Families of rows that turns and mirrors carry onto each other, the same ones carrying the whole set onto itself: the rest of each named row's family, in list order
5 families of 8 rows
nupu: [.08,-.15,.02,.00,.36,.05,.00,-.21,.04,-.12,.01,.20,-.21,.02,.04,-.09,.01,-.08]
Vum: [.00,.06,.09,-.05,.15,-.02,-.17,-.15,.09,.13,-.07,.01,-.26,.19,.10,.19,.05,.10]
kituz: [-.09,.00,.12,.03,.21,.22,.15,-.31,-.12,-.10,.13,.13,.03,-.05,.07,.12,.03,-.12]
kisu: [.06,-.12,-.05,.01,.21,-.09,-.11,-.12,.03,.03,-.11,.08,-.29,.26,-.06,.18,.05,.08]
Rom: [-.04,.04,.12,-.02,.05,.05,.04,-.12,-.04,-.06,.12,-.09,.01,.24,.12,.38,.16,-.06]
patak: [.29,.15,-.13,.06,-.12,.07,.23,-.03,-.04,.13,.03,.11,.13,-.17,.06,-.14,-.08,-.25]
nuga: [-.01,.04,.12,.02,.16,-.01,.06,-.20,-.11,-.06,.06,-.04,-.11,.14,.17,.38,.17,.03]
Geso: [-.05,-.09,.07,.09,.20,.08,-.02,-.07,.14,-.09,.02,.35,-.19,.02,.12,-.06,.12,-.06]
Zaru: [-.03,.08,.10,.02,.07,.05,-.02,-.27,.00,-.11,.15,-.01,-.09,.27,-.01,.32,.08,.01]
pelom: [.19,.22,.01,.01,-.07,.08,.33,.01,.05,.09,.19,-.16,.25,-.06,-.11,.11,-.08,.02]
telu: [.17,.04,-.16,-.06,-.12,-.15,.22,.14,-.06,.09,-.08,-.08,.10,.30,-.10,.02,-.18,.21]
sapot: [.13,.05,.11,-.02,.22,-.07,-.16,-.09,.03,-.04,-.09,.07,-.33,.08,.05,.18,.09,.04]
vufam: [.27,.21,-.13,.13,-.15,.13,.23,.09,.01,.18,-.01,.05,.12,-.12,.12,-.11,-.18,-.14]
Fese: [.13,.15,-.03,-.15,.01,-.16,.31,.18,-.02,.02,-.04,-.11,-.01,.30,-.14,.06,-.20,.19]
nidiv: [.26,.11,-.13,-.05,-.03,-.11,.38,.10,-.07,.14,-.07,-.21,.02,.24,-.13,.08,-.19,-.04]
Gov: [.17,.26,-.08,.05,-.10,.10,.28,.00,.05,.16,.08,.13,.11,-.21,-.09,-.05,-.15,-.22]
Bub: [.16,.01,-.21,.00,-.16,-.09,.16,.17,-.10,.10,-.23,.05,.03,-.11,.00,-.04,-.21,-.06]
gozuz: [.07,-.13,.03,.09,.33,.16,.04,-.04,.09,-.07,-.17,.22,-.18,-.02,.02,-.18,.01,-.02]
repu: [-.17,.03,.13,-.05,.17,.07,.14,-.17,-.05,.00,.11,-.10,-.05,.09,.04,.37,.11,-.10]
vebaz: [.12,.04,-.13,-.07,-.13,-.13,.16,.20,-.15,.13,-.23,.08,-.07,.06,.12,-.14,-.23,-.04]
mitaz: [.10,.23,-.02,-.07,-.12,-.11,.19,.17,.12,.05,.02,-.17,.00,.20,-.13,.07,-.26,.16]
Bik: [.09,-.13,-.03,.12,.22,.06,-.10,-.19,.07,-.07,-.14,.13,-.17,.08,.06,-.18,.02,.06]
pulu: [-.09,-.19,.00,.13,.26,.13,.20,-.21,-.04,-.20,.04,.07,.03,-.06,.00,.03,.12,-.13]
Kime: [.23,.15,-.07,-.04,-.02,-.07,.27,.14,-.15,.23,-.23,-.08,-.06,.05,.00,-.09,-.25,-.05]
vir: [.14,.03,-.17,-.10,-.11,-.02,.19,.28,-.07,.22,-.17,.00,.03,.07,.10,-.05,-.27,-.07]
mapi: [.27,.23,-.01,.15,-.07,.08,.31,.12,.09,.01,.18,-.08,.20,.08,-.16,-.02,-.11,-.04]
tor: [-.14,-.10,.11,.05,.23,.20,.25,-.16,-.09,-.17,.13,.12,.10,.04,.10,.02,.06,-.17]
nus: [.19,-.01,-.20,.12,-.10,.03,.28,.05,-.02,.20,.03,.02,.21,-.15,.03,-.17,-.10,-.19]
teref: [.10,-.01,-.19,.01,-.13,-.14,.14,.19,.03,.15,-.13,.02,-.06,.10,.00,-.23,-.28,.00]
dufe: [-.05,-.01,.06,-.04,.16,.03,-.08,.00,.14,-.08,-.12,.18,-.27,.07,.15,.20,.07,.12]
Gopi: [-.05,-.18,.07,.03,.22,.12,.10,-.12,.04,-.10,.18,.19,.09,.08,.09,.10,.23,-.06]
Vuzi: [-.03,-.07,.07,-.08,.18,.08,.04,-.06,.06,-.11,.03,.03,-.01,.14,.12,.39,.20,.12]
Kap: [.29,.26,.00,.01,.01,.04,.37,-.04,.11,.01,.23,-.11,.17,.07,-.18,.06,-.02,-.02]
Budu: [-.07,-.15,.03,.00,.32,.13,.25,-.25,-.10,-.13,.14,.11,.00,.09,.14,.11,.08,-.08]
Zeva: [.33,.22,-.02,.04,-.08,.06,.24,.01,-.11,.09,-.05,.00,.07,-.06,.02,-.25,-.24,-.17]
gosaf: [.33,.19,-.06,.03,-.09,.04,.34,-.03,-.04,-.02,.14,-.17,.16,.15,-.13,-.06,-.18,-.17]
repe: [.15,.07,-.04,-.05,-.04,-.09,.27,.32,-.01,.04,.01,-.13,.12,.27,-.17,.03,-.21,.06]
Fopu: [.00,-.20,-.01,.03,.34,.08,.05,-.16,-.07,.02,-.15,.25,-.16,-.07,.01,-.04,.01,-.05]
Veba: [.19,.28,-.02,-.03,-.06,.01,.31,-.01,.11,.15,.23,-.05,.18,.22,-.18,.01,-.14,.04]
Mani: [.15,.01,.02,.02,.17,-.01,-.14,.00,.15,.04,-.16,.01,-.28,.21,.04,.20,.10,.07]

The rest of the family of Zeva: Geso, nidiv, Kime, dufe, Gopi, Vuzi, gosaf
The rest of the family of pelom: kituz, kisu, Zaru, mitaz, nus, teref, Fopu
The rest of the family of mapi: nupu, nuga, sapot, vufam, vir, Budu, repe

Families of rows that turns and mirrors carry onto each other, the same ones carrying the whole set onto itself: the rest of each named row's family, in list order
4 families of 8 rows
gulo: [-.07,-.26,.23,-.25,-.27,.45,-.04,.17,.03,.00,.01,.03,.19,-.08]
Foses: [-.21,-.05,.03,.08,-.13,.16,.02,.02,.30,.02,-.01,-.11,-.49,.08]
dubif: [-.18,-.23,.19,.03,-.03,.28,-.11,.29,.10,.03,.16,-.09,-.10,.27]
fudo: [-.13,-.22,.18,.02,-.14,.29,-.18,.28,.23,.03,.13,-.11,-.16,.30]
mav: [-.27,-.02,.05,.04,-.03,.21,-.06,.10,.28,-.02,-.11,-.14,-.50,.01]
nak: [-.13,-.24,.14,.06,-.16,.23,-.17,.31,.16,.10,.17,-.14,-.13,.28]
seti: [-.12,-.26,.12,-.24,-.33,.38,.01,.16,.00,-.03,.07,.04,.18,-.06]
Tuki: [-.07,-.37,-.02,.11,-.12,.15,.05,.22,-.03,-.07,-.16,-.08,-.18,-.10]
maret: [-.20,-.15,.21,.08,-.11,.19,-.21,.06,.28,.09,-.19,-.10,-.05,-.19]
Fufu: [-.08,-.33,-.05,.10,-.04,.24,.09,.22,-.10,-.14,-.14,-.17,-.13,-.03]
Fefa: [-.16,-.26,.19,.00,-.14,.23,-.19,.26,.11,.14,.10,-.06,-.08,.30]
sude: [-.33,.06,.15,-.23,-.32,.42,-.12,.11,.39,.04,.17,.00,-.18,.06]
mir: [-.18,-.13,.20,.07,-.12,.14,-.23,.12,.27,.10,-.12,-.07,.00,-.28]
vukon: [-.23,-.09,-.05,-.24,-.25,.36,.15,-.04,.12,-.11,-.22,-.03,-.13,-.33]
dur: [-.30,-.01,.16,-.29,-.34,.41,-.14,.02,.44,.06,.07,-.02,-.14,.01]
Mipus: [-.21,-.11,.17,.03,-.17,.13,-.23,.01,.26,.15,-.05,-.10,.00,-.23]
bute: [-.14,-.22,.08,-.28,-.25,.36,-.05,.23,-.03,-.01,.00,.10,.19,-.12]
vef: [-.10,-.28,.19,-.26,-.30,.45,-.05,.23,-.03,.02,.00,.10,.12,-.07]
tokon: [-.24,-.03,-.05,-.27,-.20,.35,.12,-.05,.16,-.11,-.19,.04,-.15,-.33]
Kir: [-.20,-.13,-.09,-.28,-.26,.46,.19,.13,.04,-.10,.05,.00,-.27,.22]
taze: [-.07,-.35,-.01,.00,-.06,.18,.08,.11,-.09,-.11,-.23,-.11,-.11,-.06]
kizo: [-.27,-.06,-.07,.00,-.10,.23,.03,.08,.33,-.06,-.07,-.18,-.47,.04]
rura: [-.23,.00,-.10,.02,-.09,.16,.03,.03,.33,-.02,-.06,-.17,-.41,.06]
nakug: [-.18,-.13,-.03,-.24,-.22,.41,.19,.27,.01,-.14,.04,.07,-.33,.22]
Bovek: [-.22,-.13,-.11,-.30,-.24,.37,.20,.29,.06,-.18,.05,-.07,-.30,.17]
Pon: [-.30,.04,.14,-.34,-.30,.39,-.20,.06,.38,.09,.08,.03,-.12,.05]
vafif: [-.23,-.06,-.02,-.26,-.35,.34,.05,-.03,.20,-.14,-.23,-.02,-.22,-.29]
suvid: [-.04,-.30,.00,.10,-.09,.25,.15,.20,-.08,-.08,-.13,-.07,-.16,-.08]
Lef: [-.30,.13,.11,-.31,-.27,.40,-.08,.04,.32,.10,.13,.05,-.10,.10]
Bapov: [-.18,-.17,.25,.10,-.14,.23,-.22,-.02,.24,.11,-.10,-.04,.01,-.21]
karo: [-.17,-.13,-.07,-.33,-.26,.47,.20,.22,.07,-.16,.10,-.05,-.29,.18]
Fef: [-.22,-.01,-.08,-.21,-.24,.31,.14,-.01,.17,-.14,-.12,.02,-.25,-.33]

The rest of the family of seti: dubif, mav, sude, taze, Bovek, vafif, Bapov
The rest of the family of Fef: Foses, Tuki, Fefa, Mipus, bute, nakug, Lef
The rest of the family of vef: nak, mir, tokon, Kir, rura, Pon, suvid

